rotation ticks, each row followed by its count of ticks
The counts run from 0 to 258.
103	112	94	80	82	82	110	72	113	107	98	114	102	104	85	99	88	130	71	97	97	117	98	86	85	89	96	114	88	104	91	98	98	116	86	101	119	89	98	96	105	93	108	99	97	116	116	107	103	105	88	109	70	88	114	84	94	88	100	94	120	84	106	92	105	98	98	134	91	125	87	99	103	116	103	104	82	103	106 -> 61
90	107	91	100	84	88	102	92	110	122	81	111	132	105	95	103	83	126	94	90	91	100	85	84	91	105	101	120	112	113	86	94	122	109	108	68	118	103	90	106	96	114	124	109	109	92	106	105	108	96	96	109	92	97	106	100	89	102	102	108	115	81	89	86	107	95	106	117	95	114	96	126	95	105	111	94	118	119	92 -> 225
90	97	97	90	86	72	105	79	85	109	101	108	115	104	97	93	90	106	93	91	83	101	104	108	80	100	100	108	101	113	109	114	85	121	89	102	105	96	84	84	78	104	112	98	91	98	107	119	96	93	99	100	102	112	108	54	112	117	104	99	115	88	101	78	92	99	90	128	98	126	89	96	101	111	109	111	110	86	103 -> 46
107	119	99	102	90	77	98	81	75	98	102	88	100	82	92	101	84	94	105	88	91	93	101	96	68	123	101	97	106	91	106	95	91	110	76	98	109	122	84	99	88	107	117	108	87	97	97	116	96	102	102	105	117	114	102	62	118	117	89	100	101	95	119	85	112	111	103	114	98	92	99	103	93	107	109	94	136	103	107 -> 126
114	121	97	100	86	93	107	82	93	102	93	99	116	106	87	110	83	123	85	93	101	113	85	89	88	84	105	109	112	109	97	103	122	105	96	77	113	110	95	102	79	126	133	107	92	113	100	98	101	79	99	113	82	100	103	86	106	89	104	97	128	90	83	77	108	89	107	110	101	127	94	109	90	110	112	80	101	106	91 -> 229
104	110	106	97	88	80	107	93	100	106	85	103	127	110	97	101	93	122	96	80	117	95	86	89	108	101	100	90	125	94	102	104	98	115	107	95	118	90	123	110	92	101	112	109	115	106	99	99	81	88	110	109	97	78	103	103	76	112	89	100	120	84	101	83	106	87	104	127	99	87	85	113	85	114	123	114	120	117	100 -> 22
97	101	100	90	112	69	124	72	89	109	93	113	93	122	96	91	92	107	91	103	81	98	87	94	103	111	96	87	102	100	99	100	86	127	101	92	120	94	97	120	98	79	96	108	107	117	113	113	78	92	98	111	91	103	124	110	83	98	93	91	113	84	97	84	107	72	76	121	113	108	96	97	80	104	100	110	106	104	100 -> 258
90	123	94	84	91	87	101	78	116	98	99	111	104	113	94	99	93	132	77	107	93	106	93	92	83	95	102	117	84	96	93	91	91	107	94	104	108	95	111	122	116	98	113	96	114	120	109	101	104	109	100	100	70	95	122	106	84	75	101	95	121	92	127	89	113	106	100	120	94	129	101	95	96	111	98	102	96	98	110 -> 69
91	97	91	83	83	74	102	85	118	119	94	117	126	107	97	99	99	123	91	111	78	98	90	90	81	105	93	121	95	110	98	97	95	128	91	94	116	90	86	98	100	96	102	106	109	105	131	111	98	110	87	97	85	98	116	92	83	100	102	98	119	73	106	87	102	108	97	124	100	118	83	103	98	106	111	97	99	97	111 -> 56
96	117	85	117	93	87	108	87	103	112	97	97	118	106	94	103	79	107	92	87	81	98	68	89	76	105	98	108	106	100	95	99	124	118	99	71	111	119	89	115	90	118	122	124	98	94	106	105	110	84	100	102	105	97	94	72	101	114	103	98	110	89	97	80	104	112	108	111	103	101	91	115	89	107	115	79	104	110	99 -> 220
82	104	81	100	92	83	105	93	77	109	83	102	102	101	106	89	81	98	103	101	75	120	92	99	104	104	108	80	113	87	97	104	84	119	93	87	102	99	105	122	87	106	109	101	113	92	78	130	103	64	112	127	99	102	102	90	96	117	97	99	118	120	92	83	116	88	90	99	105	101	99	108	97	104	117	107	113	103	108 -> 5
93	93	91	101	116	67	97	72	85	102	84	122	101	88	81	97	86	120	98	110	78	115	96	87	97	93	94	101	96	85	109	90	84	114	107	101	113	108	113	132	113	82	98	97	118	106	90	120	91	99	101	119	86	110	117	105	97	97	95	100	103	101	101	76	118	88	86	99	90	89	88	108	94	118	97	111	117	112	112 -> 89
102	122	94	100	80	77	85	85	88	99	86	93	99	96	74	98	96	119	124	89	120	86	99	90	77	110	102	103	110	79	98	108	99	96	95	102	113	109	122	109	111	99	116	93	108	104	101	97	93	108	117	106	124	94	111	106	91	111	92	112	107	101	129	85	109	98	120	115	93	91	100	111	104	100	117	96	135	106	106 -> 111
105	109	102	92	83	73	94	87	83	93	88	82	101	82	76	113	87	124	111	93	118	105	98	95	83	92	109	88	117	87	106	99	91	102	95	112	108	113	130	103	99	100	126	96	94	109	92	107	82	102	90	107	98	91	108	111	81	103	91	109	111	105	114	82	121	92	101	113	84	92	79	100	110	100	122	98	122	116	104 -> 108
96	94	78	110	85	74	92	77	80	99	90	105	108	84	67	108	92	119	111	95	91	114	96	85	79	98	90	92	100	76	107	102	95	123	85	107	103	111	130	114	106	94	104	104	101	108	99	115	94	85	106	110	111	94	108	106	100	119	102	95	115	110	100	87	115	86	109	105	82	77	83	110	103	99	121	101	108	113	98 -> 99
96	134	89	83	108	86	103	87	86	97	103	98	99	106	101	117	97	99	99	107	84	113	107	113	96	102	110	96	86	101	102	99	70	101	81	78	99	111	109	113	92	121	115	83	105	114	93	109	87	86	113	114	95	120	114	92	111	86	78	85	129	105	108	103	118	109	87	114	100	125	110	85	111	111	101	102	97	96	96 -> 161
88	115	104	97	77	86	107	92	88	95	113	91	114	111	103	102	101	116	93	66	114	93	104	113	77	109	104	93	114	97	114	106	91	108	87	105	102	96	117	97	79	115	132	99	105	104	93	104	87	73	110	95	106	91	108	67	93	119	97	102	116	101	112	83	106	94	103	117	94	108	90	96	95	114	128	108	127	100	99 -> 32
92	118	89	103	92	71	99	100	70	101	95	84	99	100	104	103	73	104	91	95	115	104	92	105	101	85	110	94	101	104	104	112	84	101	112	100	96	117	107	109	102	117	131	104	87	97	86	109	96	83	99	110	92	102	92	66	95	108	93	97	105	108	127	73	105	104	106	126	101	90	98	100	107	111	119	99	110	105	121 -> 202
102	107	91	103	91	89	114	86	98	108	93	100	110	99	91	106	69	116	82	78	86	116	82	95	76	89	110	99	108	110	93	102	123	113	104	78	118	111	93	107	82	115	134	119	94	100	93	111	113	84	87	112	89	93	96	77	106	105	103	103	113	96	88	85	106	104	97	115	95	120	84	114	92	100	107	82	99	118	93 -> 222
89	93	89	102	117	69	100	77	91	109	82	119	108	88	81	98	94	118	104	113	69	108	93	85	96	104	93	105	96	79	103	90	90	118	101	99	110	108	110	133	115	83	95	98	119	104	95	118	90	96	105	117	97	105	117	108	93	104	98	102	103	104	105	79	119	94	95	96	91	80	90	110	100	116	102	108	116	111	112 -> 90
92	93	75	109	89	69	88	79	83	101	84	112	109	85	70	107	89	119	116	103	85	107	91	81	83	102	92	97	104	79	105	101	91	123	96	104	104	108	127	118	110	87	101	108	107	107	101	113	94	91	105	108	108	94	111	120	97	116	102	95	118	102	102	85	114	90	107	107	88	73	91	109	94	101	114	100	115	118	100 -> 98
80	99	91	88	85	74	99	80	88	111	105	113	118	109	96	89	96	106	97	82	77	94	106	109	69	110	101	109	100	110	106	114	88	122	88	99	110	89	83	89	83	101	116	103	100	100	108	114	103	93	105	98	113	114	112	58	113	122	105	97	113	90	104	82	89	104	97	124	100	124	93	100	97	109	111	110	118	86	103 -> 45
83	107	65	98	82	74	106	100	90	98	90	95	105	102	88	107	86	108	110	91	111	120	94	99	90	95	97	91	81	96	104	130	87	106	104	96	105	105	127	114	107	108	121	96	98	110	107	103	105	67	106	100	124	103	110	98	83	112	82	94	124	110	107	104	97	90	111	115	100	95	95	107	120	91	123	91	92	115	102 -> 187
81	104	72	96	90	64	110	104	99	109	91	100	115	99	97	113	94	110	108	100	101	110	88	88	97	112	94	100	87	96	101	114	83	112	117	91	111	102	120	126	109	103	116	104	111	107	111	104	92	83	100	97	114	97	118	113	71	108	72	91	116	98	109	100	106	87	115	111	99	77	96	109	111	95	120	93	102	129	108 -> 185
82	116	83	101	93	59	100	105	85	101	89	101	116	106	94	105	93	119	109	108	128	110	87	87	107	93	102	98	100	99	105	124	85	101	120	94	106	107	116	117	111	98	113	110	101	110	109	89	92	90	105	99	107	101	103	105	72	95	79	91	114	85	124	86	98	89	114	124	104	84	97	115	104	109	115	101	110	122	117 -> 191
105	141	91	81	89	90	96	94	110	108	95	105	124	101	99	114	107	112	102	113	102	107	100	84	97	118	106	116	97	94	88	89	93	99	76	71	109	102	99	105	98	117	106	93	111	112	113	101	91	107	115	107	98	108	114	107	97	81	74	88	134	78	115	103	118	109	108	119	95	117	110	107	105	111	111	94	109	107	99 -> 151
96	127	87	80	76	92	97	88	106	99	101	101	114	90	89	118	90	109	97	90	93	133	110	90	80	109	116	95	103	100	83	96	97	105	68	77	106	105	98	91	89	114	118	102	99	114	102	113	108	102	101	102	94	103	109	95	107	92	83	91	132	90	104	116	113	109	98	119	85	129	105	108	104	94	106	94	95	114	86 -> 147
100	108	98	91	93	71	97	89	95	114	87	102	120	86	91	95	88	99	112	98	79	97	96	92	76	130	107	103	107	100	95	92	100	112	88	77	122	113	74	98	92	99	104	111	104	94	112	116	100	122	97	104	117	114	105	84	104	109	86	109	104	75	114	92	105	119	93	113	98	103	96	114	96	104	104	92	139	109	101 -> 131
91	109	114	87	98	73	113	87	87	101	114	98	114	102	109	98	97	107	85	81	96	98	103	112	81	100	106	100	110	107	116	104	85	110	93	109	107	99	90	99	71	106	130	104	99	107	96	116	83	84	90	92	94	104	111	55	96	105	94	99	105	92	110	70	103	102	91	114	97	120	80	92	95	121	114	105	121	93	112 -> 40
88	135	81	87	102	85	100	89	95	98	105	100	105	109	101	117	106	97	104	106	82	112	104	111	94	111	108	99	83	98	93	94	72	102	75	71	93	112	103	113	90	122	110	86	110	109	98	112	90	85	121	107	98	115	114	92	110	89	80	88	127	103	115	105	116	110	96	111	94	120	115	90	115	111	108	101	104	96	96 -> 160
97	126	102	98	91	75	92	87	88	98	99	86	100	90	88	98	97	106	114	85	104	83	99	99	67	124	106	99	111	83	98	95	91	96	91	98	110	115	102	109	99	99	124	105	108	101	94	108	90	111	109	98	117	105	110	89	93	108	87	112	90	102	132	77	111	112	113	107	94	92	98	106	103	104	118	90	141	103	110 -> 118
104	127	94	75	79	90	99	89	103	99	96	100	114	86	93	119	89	115	89	100	98	135	111	93	90	102	115	97	100	107	83	92	93	103	72	74	111	103	99	90	89	115	120	94	97	111	103	114	97	105	99	108	87	102	109	99	105	83	83	95	131	84	101	113	113	106	91	122	82	133	102	107	112	102	105	102	102	114	85 -> 148
99	122	97	96	104	87	105	80	99	99	95	107	100	111	89	95	103	133	86	122	99	110	95	96	99	88	97	117	82	91	99	90	87	105	86	99	105	108	108	129	114	101	108	82	108	111	97	102	91	97	103	116	74	111	118	95	88	75	96	95	116	96	125	78	120	100	90	105	99	122	99	90	104	132	103	106	100	87	119 -> 75
86	102	95	93	113	79	97	83	89	102	86	117	104	97	93	96	92	128	91	115	75	110	100	100	95	94	100	113	85	97	100	86	80	107	101	98	106	107	110	132	114	94	105	81	118	98	88	119	90	95	102	124	79	113	121	102	90	87	96	102	109	109	115	80	125	98	83	95	90	110	98	95	108	118	100	113	113	96	113 -> 82
86	111	109	97	95	74	107	87	82	95	117	98	114	108	103	92	102	104	91	82	96	101	100	114	77	102	106	96	112	106	115	110	86	111	88	104	100	102	93	98	68	104	122	107	98	108	97	111	85	84	102	90	101	106	106	55	101	112	98	99	105	91	112	72	97	101	92	112	97	116	83	95	94	121	120	108	122	90	106 -> 39
98	107	90	100	81	77	93	87	81	87	94	83	99	88	71	111	88	120	111	93	112	112	97	96	77	90	110	80	117	85	106	108	95	110	90	109	104	118	133	103	95	97	121	104	93	111	91	107	85	96	95	103	101	91	109	107	83	107	97	105	112	104	113	84	117	94	100	106	83	96	79	102	109	100	124	98	121	113	100 -> 107
105	121	98	102	88	79	91	86	74	100	98	91	108	87	94	99	88	99	112	95	93	86	98	92	75	128	102	106	112	96	104	91	88	110	84	97	105	117	87	101	94	107	110	109	95	96	107	113	95	113	108	104	115	116	105	74	110	112	89	100	103	90	127	79	113	117	106	114	100	88	105	103	89	106	111	96	142	103	107 -> 125
103	143	87	86	91	90	97	89	107	100	103	101	117	104	97	112	109	107	101	107	98	109	98	90	92	117	101	109	94	91	90	94	90	100	68	72	103	106	101	109	93	121	107	100	104	119	114	99	94	97	123	101	99	108	111	96	108	85	75	81	135	82	116	106	113	111	113	117	97	117	113	101	102	112	108	91	103	105	96 -> 152
103	115	86	93	77	84	100	84	100	109	92	109	120	85	85	102	91	103	99	93	83	119	102	83	76	125	102	100	101	96	86	94	106	115	67	73	116	108	84	89	93	103	106	110	96	100	114	114	110	104	106	105	114	106	100	82	117	108	89	100	123	76	100	107	102	113	103	123	90	109	101	119	95	102	106	96	110	113	90 -> 139
94	103	88	107	100	75	107	88	82	101	89	104	104	101	91	95	78	99	101	90	88	123	87	91	105	91	108	72	123	82	101	114	93	124	91	91	108	98	112	118	82	96	104	120	104	105	85	120	95	70	111	119	98	82	98	91	97	121	94	97	119	105	88	87	106	89	91	112	101	92	85	114	88	106	118	105	102	113	100 -> 12
97	113	87	111	94	85	112	86	99	107	95	96	113	102	90	107	72	106	88	80	81	109	76	89	71	96	100	103	111	101	95	103	122	117	97	77	115	117	90	115	84	118	129	122	93	99	99	112	112	80	94	104	101	93	94	73	105	112	106	101	114	95	88	88	105	107	104	112	99	109	89	113	89	105	111	79	100	110	95 -> 221
110	113	104	88	80	73	95	90	88	95	83	88	101	87	80	110	88	127	111	93	123	94	99	91	87	96	107	102	113	91	102	99	93	97	103	112	118	107	128	106	106	99	127	92	103	106	94	103	81	106	96	110	103	93	116	113	80	98	85	113	107	102	118	81	119	89	108	113	88	93	85	102	109	98	119	96	129	114	109 -> 109
81	106	66	95	83	68	104	101	97	107	90	100	109	102	93	108	91	109	113	92	106	112	89	94	89	107	96	98	80	91	104	118	86	110	106	93	104	105	122	120	109	106	118	102	105	105	109	108	104	74	106	98	124	97	117	108	79	113	74	90	118	105	107	104	103	89	118	112	100	83	98	108	115	91	125	92	100	121	104 -> 186
86	116	95	89	102	79	112	69	80	107	105	107	83	121	97	98	90	100	95	95	73	102	94	110	91	100	114	86	108	103	94	98	84	116	97	84	100	96	96	109	76	100	109	104	104	119	91	116	81	86	105	113	77	105	123	100	104	97	105	91	115	109	92	80	109	86	82	117	104	128	104	91	91	103	99	106	110	91	89 -> 249
97	132	106	87	93	89	99	86	102	113	92	109	116	122	101	105	99	123	95	103	94	88	91	96	92	94	114	118	117	104	91	97	101	102	106	76	108	92	94	111	80	117	125	96	112	117	100	99	91	94	113	110	76	106	122	109	94	81	98	96	121	98	100	70	111	91	108	113	104	137	108	106	89	107	105	89	117	99	100 -> 238
88	119	93	86	97	64	106	107	88	98	90	89	94	102	97	99	79	113	101	94	126	113	95	104	100	80	115	93	96	103	100	123	88	93	124	95	108	107	111	113	103	106	133	93	101	107	87	104	99	85	96	104	102	97	102	87	75	100	79	109	104	105	124	85	99	97	103	121	96	106	86	107	122	99	116	92	104	110	120 -> 196
